Where one turn sends some rows of the set: a few examples, then the rows asked
J417: [-0.17 -0.96 -2.04  1.51  0.40  0.41 -2.28  1.52  0.88 -0.66 -1.06 -2.68
  1.67 -0.55  2.14]
J467: [-3.26 -0.85 -2.49  1.47  1.56 -0.56  1.46 -2.72  0.50 -1.63  0.85  0.10
 -0.70 -2.48 -0.09]
J936: [-0.41 -1.95  2.15  0.77  2.47 -0.50 -0.99 -1.09  1.72  2.65  0.95  3.11
 -0.70 -1.37 -2.01]
J569: [-1.41 -0.95 -1.01  3.04  0.11 -1.62 -1.05  0.79  0.17  1.52 -2.88 -2.50
  0.35  2.09  1.96]
J988: [ 0.28 -4.09  0.19 -1.31  1.85 -3.52  2.26  0.59  0.63 -0.79 -1.58 -1.24
 -1.80  0.10 -3.36]
J933: [-2.31 -2.02 -3.52  1.14  2.71 -3.40  1.73 -2.30  0.30 -2.24 -0.50 -0.04
 -1.47  1.10 -0.28]
J480: [-1.02 -2.47 -0.92  1.35 -0.35 -0.65 -1.06 -1.68  0.03  1.61  0.60  2.65
 -0.37  1.26  3.70]
J550: [-1.24 -2.64  1.64 -0.60  0.24 -0.40  1.78  0.27  0.33  0.66 -0.44 -1.21
 -0.99 -3.92 -2.67]
J494: [-0.05 -1.70 -1.99  0.90 -0.48 -0.45 -0.92 -0.93 -0.67 -0.68  0.79  1.78
 -1.17  1.19  4.54]
J302: [-0.64 -3.14  2.01  0.45  0.39 -2.81  1.83  0.83  0.08  2.29 -2.84 -1.99
 -1.69  0.23 -2.58]
J877: [-0.94 -2.18  0.38 -0.99  0.55 -2.14  3.18  0.24 -0.69 -2.28 -0.82 -1.44
 -2.91 -2.26 -2.32]
J664: [ 1.17 -0.25 -0.76 -1.55  0.34  0.38 -0.75  0.32  1.29 -1.84  0.58 -1.02
 -0.67  2.03 -4.67]
J852: [-0.28  1.94  0.54 -0.08 -1.67  0.88  0.22  0.29 -0.39 -1.38 -0.40 -1.77
 -2.03  1.70 -3.40]
J861: [ 1.24 -0.27 -0.76 -1.60  0.42 -0.35 -0.56  0.47  1.31 -1.50 -0.01 -1.05
 -0.85  3.27 -4.78]
J898: [-0.98  0.31  1.08 -0.25 -0.15  0.68  0.17 -1.31  1.07  1.45  0.23  0.05
 -0.81  1.41 -5.43]
J226: [-0.60  2.13  0.27 -0.05 -1.23 -0.02  1.12 -0.29 -0.37 -1.28 -0.39 -1.16
 -2.60  2.06 -3.80]
J913: [ 0.40 -3.31 -2.07  0.21  0.77 -1.44 -1.65 -1.28  0.51  0.34  0.83  2.39
 -0.22  2.01  3.21]
J223: [-0.69  0.37  1.28  0.15 -0.29  0.76 -0.41 -0.65  1.20  1.93 -0.29 -0.59
 -0.45  2.11 -5.21]
J439: [-0.55 -2.05 -2.12  1.07 -0.19 -1.42 -0.33 -1.42 -0.69 -0.80  0.82  2.01
 -1.38  1.74  4.14]
J531: [ 0.16 -1.89  2.45  1.34  2.25 -1.40 -1.29 -0.24  1.56  3.74 -0.74  2.46
 -0.49  0.87 -1.47]
J739: [-0.06  2.02  2.03  1.73 -1.07 -0.36  0.16  1.14 -1.35 -0.46 -1.13  0.38
 -3.45 -0.28  1.63]
J468: [ 2.61 -2.05 -0.91 -1.20  2.80 -2.96 -0.94  1.30  1.11 -2.66 -0.45  1.24
 -1.93  2.35 -0.53]
J78: [-0.85  1.76  1.54  1.51  0.08 -1.32  1.49 -0.35 -1.35 -1.52 -0.37  1.50
 -4.37 -0.21  0.76]
J12: [-1.81 -2.53 -1.98  2.12  2.40 -3.71  0.34 -1.21  0.90  1.31 -2.15 -0.88
 -0.17  3.08 -0.09]
J490: [ 0.38 -1.83  1.31 -0.15 -1.04 -1.42  1.28  2.95 -0.49 -0.34 -2.60 -3.52
 -1.71 -0.71 -1.02]
J266: [ 0.10 -3.22 -2.50  0.20  0.63 -0.83 -1.57 -1.48  0.58 -0.17  1.34  2.44
 -0.18  1.17  3.18]
J313: [ 2.90 -1.58 -0.68 -1.36  2.18 -0.86 -1.98  2.11  0.97 -3.20  0.47  0.81
 -1.03  0.22 -0.12]
J191: [-1.27 -2.46 -1.12  1.42 -0.06 -0.74 -0.60 -2.26 -0.10  1.22  1.19  2.91
 -0.78  0.72  3.34]
J563: [-1.74 -1.77 -1.96  1.08  1.35  1.15 -1.48 -0.72  1.52 -0.44  0.86 -0.62
  1.88 -3.22  0.32]
J412: [ 1.13 -3.63  0.73 -1.35  0.22 -0.62  0.06  2.61  1.07 -0.46 -1.10 -2.41
  0.05 -2.38 -2.28]

J417 turns into J563
J78 turns into J468
J861 turns into J223
And these:
J494 turns into J266
J302 turns into J490

